Each named turn below is shown by a few rows before and after it. Which turns, in which order, take the first row of each later pair to the second? The first pair is answered.
Zuteb (before |-> after):
-0.380  0.040  -2.141  -1.170  -1.538  0.975  -1.112  0.816  0.947  0.241  0.700  -1.652  -3.739  -0.456  -0.573  1.594  -0.443  -1.519  1.733  1.416  3.150  3.022  2.567 |-> 1.263  -0.091  -3.168  -1.754  -1.473  1.312  -0.499  0.551  0.066  -1.806  -0.589  -2.204  -2.439  0.718  0.137  1.234  -1.756  -2.071  1.202  0.714  3.091  2.985  3.091
-1.890  2.040  -1.124  2.434  -3.741  -1.035  -2.984  2.547  1.047  2.364  2.746  3.557  -2.762  -1.522  0.823  -0.168  1.733  3.743  2.429  4.078  3.725  -3.632  -1.449 |-> 3.919  2.063  -5.063  0.739  -4.586  -1.365  -1.248  2.003  -1.347  -2.304  -2.273  1.671  -1.123  -0.686  3.482  -2.876  -0.322  3.385  0.695  1.200  2.330  -3.771  -0.043
0.197  0.466  -4.056  0.525  1.421  0.023  0.205  -0.074  -0.115  1.077  -0.977  -0.770  -0.930  -2.435  1.081  -5.062  2.325  0.552  -1.976  -1.279  1.842  -0.752  0.589 |-> 1.629  -1.798  -1.396  -1.384  1.616  2.135  0.631  -0.231  -0.987  -2.154  -1.845  -0.845  3.538  0.895  1.241  -1.776  -0.703  -2.655  -0.391  -3.203  2.333  -2.098  -1.894
-1.549  1.396  1.632  -0.542  -2.315  -1.366  -2.752  1.211  -2.219  -3.021  -1.579  1.080  1.106  -0.178  -0.588  1.412  2.354  -1.093  -0.525  -0.246  0.392  -1.001  -0.967 |-> -2.513  1.457  1.343  -0.008  -2.195  -1.409  -2.675  1.590  -1.774  -1.278  -1.168  0.953  0.012  -1.018  -0.609  0.972  3.303  0.025  -0.483  0.028  0.701  -0.512  -0.295
vep (before |-> after):
0.239  -2.245  -0.255  -0.651  1.541  1.061  0.495  -2.459  0.918  -1.092  -1.640  -1.507  -2.405  0.212  -0.575  -0.867  -0.776  -2.977  0.380  -1.998  -0.352  3.242  -0.417 |-> -0.134  -2.623  0.508  -0.981  1.939  1.364  0.553  -2.250  1.329  -0.400  -1.021  -1.198  -2.662  0.121  -1.328  -0.701  -0.013  -3.112  0.638  -1.882  -0.451  2.832  -0.652
0.083  0.375  -1.362  1.731  -1.646  -0.413  0.176  1.071  -1.128  1.652  -1.109  1.451  -2.972  0.150  0.385  -1.302  0.012  0.740  -0.096  0.551  -2.467  -1.909  1.731 |-> -0.194  -0.403  -2.112  1.738  -1.073  -0.891  -0.184  0.321  -0.590  2.337  -1.111  1.341  -3.217  -0.034  0.628  -1.524  0.192  0.908  -0.027  0.636  -1.276  -2.091  0.735
-2.720  -1.183  3.242  1.548  -1.684  0.996  3.193  0.837  -2.130  1.774  3.601  1.413  0.504  -0.344  -4.910  0.178  -1.217  -1.803  0.719  -2.636  -1.515  1.056  0.554 |-> 1.028  -0.028  0.170  1.217  -2.989  0.413  3.991  0.830  -3.667  -0.377  0.626  -0.343  0.986  -0.323  -2.943  -2.455  -2.124  -0.773  -0.712  -3.824  -3.473  0.880  2.444
Nor (before |-> after):
-1.340  -0.802  -1.326  -0.970  -0.038  -1.020  -1.069  -0.659  0.787  1.025  0.039  0.959  0.084  -0.212  1.262  2.463  0.307  -0.026  -0.256  1.056  2.146  -0.701  -2.349 |-> -0.045  0.000  -2.907  -1.273  -0.395  -1.147  -1.083  -0.737  0.470  0.560  -1.197  0.663  -0.500  -0.377  2.035  1.547  0.208  0.734  -0.316  1.084  1.957  -1.130  -1.346
-0.622  1.419  2.178  0.039  2.683  -4.012  1.805  -0.206  1.734  3.583  0.867  -1.924  -2.030  -4.639  -1.945  -4.947  1.602  1.930  -1.606  1.388  3.363  -0.257  2.160 |-> 2.947  2.817  0.748  -0.710  -0.419  -3.743  2.343  0.913  -0.984  -0.869  -1.664  -2.365  -0.442  -4.240  -0.321  -5.017  -0.530  2.805  -1.610  0.221  2.081  -1.711  4.056
-0.283  3.417  -1.811  2.275  0.000  1.642  0.881  0.508  -0.716  -0.004  0.737  -0.691  0.860  -0.431  -0.895  -2.088  1.173  0.120  -0.034  1.203  -2.950  1.690  3.325 |-> -0.499  2.831  -0.011  1.934  0.175  2.226  0.999  1.067  -1.311  -1.363  0.799  -0.883  1.681  0.043  -1.092  -0.609  0.236  -0.678  0.446  0.648  -3.141  0.951  3.759
1.397  1.657  -2.976  1.862  0.156  -2.233  -1.959  0.430  -2.294  -1.553  2.496  -2.211  -1.369  -2.323  3.475  -1.868  -1.691  3.992  0.947  1.656  -0.699  -0.831  2.258 |-> 0.775  1.305  1.125  1.762  -0.027  -1.044  -0.843  1.212  -2.613  -3.802  3.169  -1.849  1.698  -0.980  3.280  1.277  -3.566  2.275  2.505  0.923  -1.197  -1.724  2.209
Then:
Each pair is 2 to 3 turns apart.
2.423  1.911  -4.843  3.045  -2.258  -1.772  -1.662  4.056  -0.715  3.676  -3.931  -0.580  -4.753  -3.818  1.139  -2.944  2.624  7.038  0.616  4.477  1.095  -1.669  2.475 |-> 3.169  -3.584  6.344  0.075  0.238  2.508  0.836  3.308  -2.095  -2.950  -3.529  -1.324  5.818  3.276  -1.095  5.977  -4.115  -1.873  3.167  -0.773  0.351  -1.950  -0.469 -> Zuteb Nor vep
2.694  -0.639  -1.560  -0.224  0.695  -1.334  2.049  -2.353  0.446  -0.856  -2.977  -2.339  1.245  0.296  0.445  -1.461  0.858  -2.574  -1.161  -0.746  -2.252  0.118  3.041 |-> 2.907  -1.219  -2.381  -1.514  0.461  -1.331  1.300  -3.364  0.293  -0.804  -3.802  -1.626  1.364  1.390  1.121  -0.641  0.428  -2.952  -0.531  -0.104  -0.591  -1.502  0.536 -> vep Nor
-1.782  -0.456  2.679  0.411  0.433  1.404  1.181  2.125  -1.071  -1.793  2.810  -0.190  2.204  0.628  -2.618  1.585  -1.247  -0.363  0.149  -1.303  -0.871  1.536  2.456 |-> -0.683  -0.109  1.614  0.619  0.908  1.324  1.513  2.008  -1.010  -2.007  2.023  -1.060  2.052  -0.027  -2.116  -0.192  -1.184  -0.580  -0.674  -1.879  -1.785  2.216  3.431 -> Zuteb Zuteb Nor
0.133  -4.293  -2.469  -1.076  1.756  0.594  -0.811  -1.485  2.306  0.216  -0.382  0.381  4.536  2.648  2.180  0.758  -1.573  -2.372  0.916  1.476  2.573  -1.170  -2.104 |-> 0.977  0.560  -5.869  1.449  -1.718  -1.149  -1.186  1.133  1.470  0.188  -0.423  0.229  1.054  -1.478  2.036  -2.519  -0.209  2.476  -0.502  2.969  -0.650  -0.681  3.561 -> vep Zuteb Nor
-0.239  3.423  -1.549  1.691  -1.829  -0.959  -2.686  1.591  0.246  0.742  -0.576  0.762  -3.207  -2.220  1.449  -2.021  2.489  1.887  -0.016  0.944  -1.231  -1.332  0.731 |-> -2.976  0.558  1.576  1.257  0.482  -0.138  -3.359  0.600  1.597  2.677  1.760  1.915  -2.151  -0.063  0.365  0.710  2.245  -0.815  1.480  0.796  1.372  -1.517  -3.338 -> Zuteb Zuteb Nor
2.496  -0.226  -5.276  -1.087  -2.116  -1.013  -0.484  0.267  -0.350  -1.255  -4.275  -0.114  -0.455  0.905  1.928  -2.619  0.217  0.272  1.417  -0.830  1.399  -0.015  -1.608 |-> -2.401  -2.055  -1.793  -0.769  1.298  -0.593  -0.741  -0.978  2.029  3.018  -0.595  0.738  -1.290  1.346  -0.942  -0.731  2.160  -1.373  1.805  0.002  3.108  1.437  -3.881 -> Nor Nor Nor
-1.831  -0.668  1.482  -2.688  0.760  0.368  0.760  1.113  1.233  3.139  2.508  1.149  2.944  -0.414  -0.666  0.082  -1.816  -0.329  -0.499  -0.027  0.876  2.840  -1.427 |-> -0.907  -1.195  2.196  -3.497  0.549  0.655  0.533  1.041  0.835  1.949  1.923  0.855  3.677  0.242  -0.613  0.563  -2.590  -0.976  -0.300  -0.245  1.406  2.876  -1.712 -> Zuteb Zuteb Zuteb
1.518  -0.709  -1.951  -1.027  -0.402  0.199  2.002  0.432  1.317  -2.907  -0.895  -1.828  -0.648  1.502  -0.148  -0.320  -0.380  -0.465  -1.226  -2.389  1.508  2.084  -0.282 |-> 1.369  -0.015  -2.511  -0.775  -0.832  -0.128  1.655  0.530  1.076  -2.488  -1.006  -1.250  -1.346  0.747  -0.063  -0.831  -0.202  0.311  -1.722  -2.015  1.493  2.174  -0.394 -> Zuteb Zuteb Zuteb
1.103  -0.163  0.949  -0.771  0.508  2.671  2.182  -1.874  -1.781  0.078  -0.161  -2.530  0.744  0.956  0.227  0.291  -1.273  -4.810  -3.051  -1.031  0.027  2.653  4.150 |-> 0.443  2.346  -1.403  0.427  -0.610  1.686  1.524  -1.308  -1.763  1.183  -0.223  -2.794  -1.655  -1.022  0.389  -1.649  0.104  -2.312  -3.125  0.311  -0.240  2.970  5.887 -> Zuteb Zuteb Nor
-2.843  -2.121  1.548  -0.595  2.006  0.230  -0.502  -2.154  1.417  2.514  2.068  0.194  -0.506  2.051  -0.830  0.723  -0.422  -2.062  1.189  -0.101  1.325  0.144  -2.495 |-> -1.681  -2.202  1.381  -1.150  1.896  0.837  0.350  -2.071  1.294  0.909  0.791  -0.212  0.289  2.692  -0.397  0.865  -0.767  -3.101  1.398  -1.040  1.223  -0.132  -2.453 -> Zuteb Zuteb Zuteb
-1.101  0.909  1.570  0.622  3.624  0.298  -0.012  -1.645  1.398  1.090  2.248  -0.324  -1.642  -0.838  -2.131  -2.443  1.333  -0.186  -3.211  -0.690  -1.651  4.321  0.260 |-> -1.290  0.648  2.941  0.381  3.528  0.884  -0.115  -1.160  1.126  1.212  2.611  -0.382  -0.973  -0.519  -2.697  -1.566  1.553  -0.980  -3.010  -0.614  -1.286  3.747  -0.221 -> Zuteb Zuteb Zuteb
1.059  2.033  -4.943  1.767  -0.922  -1.345  -0.758  0.448  -0.998  -0.951  -3.171  -0.293  -1.334  -2.298  0.332  -2.700  0.431  1.836  -1.511  -0.255  -0.598  0.180  3.562 |-> -2.287  -2.577  2.826  -0.197  3.116  0.263  -0.608  -1.115  0.795  0.570  0.561  0.482  2.496  1.253  -1.471  3.749  -0.203  -3.468  0.763  -1.095  1.866  0.389  -2.018 -> Zuteb Nor
1.377  2.965  -1.100  -0.050  -3.077  -0.668  -1.997  3.046  -1.149  -3.437  -0.963  -0.124  0.484  -1.906  0.106  0.042  0.404  2.598  1.051  0.897  -1.666  -1.006  4.076 |-> -4.070  0.617  3.205  0.488  0.694  0.142  -2.465  2.167  1.111  1.619  2.956  0.711  -0.268  -1.410  -2.930  2.411  2.093  0.153  1.656  1.394  0.360  0.712  1.050 -> Nor Nor
1.951  -0.249  -3.709  -1.008  0.732  -1.758  0.809  -2.337  2.045  0.223  -2.793  -0.234  -1.416  -2.073  0.984  -1.646  1.333  0.591  -0.571  1.838  -0.702  1.938  1.174 |-> 2.501  -1.803  -2.905  -2.094  0.963  -1.291  1.092  -2.767  2.024  -0.508  -3.307  -0.030  -0.270  -0.109  1.757  0.035  0.692  -0.950  0.259  0.984  -0.180  1.228  -1.100 -> vep Zuteb
-4.963  1.255  1.114  0.697  -0.126  -1.200  -0.300  0.983  0.696  2.733  3.547  0.429  -0.767  -0.934  -2.902  -0.071  1.578  0.635  -2.113  0.784  -0.786  1.990  2.246 |-> -0.205  -0.755  2.244  -1.892  -0.229  0.260  1.634  -0.081  -1.592  -2.908  -0.150  -1.029  4.692  2.659  -0.739  1.607  -2.515  -3.080  -2.026  -2.074  -1.043  0.425  0.562 -> Zuteb Zuteb
-0.535  -2.047  0.639  -3.217  -0.416  0.177  1.634  -0.824  0.263  0.512  -0.977  0.691  1.186  0.673  -0.211  -1.287  -0.322  -1.346  0.228  -0.400  1.499  -1.946  -3.357 |-> -0.144  0.638  -1.235  -1.813  -2.677  -0.519  1.483  1.017  -0.467  0.354  -1.109  0.718  -0.988  -2.123  -0.731  -3.989  0.421  2.289  -0.186  0.477  -0.814  -1.624  0.675 -> vep Zuteb Nor
3.406  0.029  -0.048  -0.039  -0.739  1.790  1.137  -0.170  -0.546  -2.776  -2.049  -2.101  3.111  1.648  -0.018  -0.176  -1.573  -1.578  -1.161  -2.522  -0.546  -0.578  0.333 |-> 0.790  1.669  -2.780  1.671  -0.604  -0.395  0.105  0.137  0.758  1.501  -0.349  -1.927  -2.529  -1.910  -0.563  -3.630  1.948  1.620  -2.131  0.131  -0.026  0.633  1.202 -> Nor Zuteb Nor
-0.282  -1.791  1.379  -0.969  2.309  0.128  0.024  -1.748  1.517  -0.420  0.229  0.518  1.820  3.071  0.498  0.049  1.041  -1.313  1.114  -0.769  1.380  1.010  -3.950 |-> 1.639  -0.468  -2.857  -0.868  1.817  -0.641  0.409  -1.658  1.310  -0.249  -1.668  -0.140  -0.070  1.560  1.498  -3.637  1.810  0.931  -0.897  -0.916  0.289  1.792  -1.617 -> Zuteb Zuteb
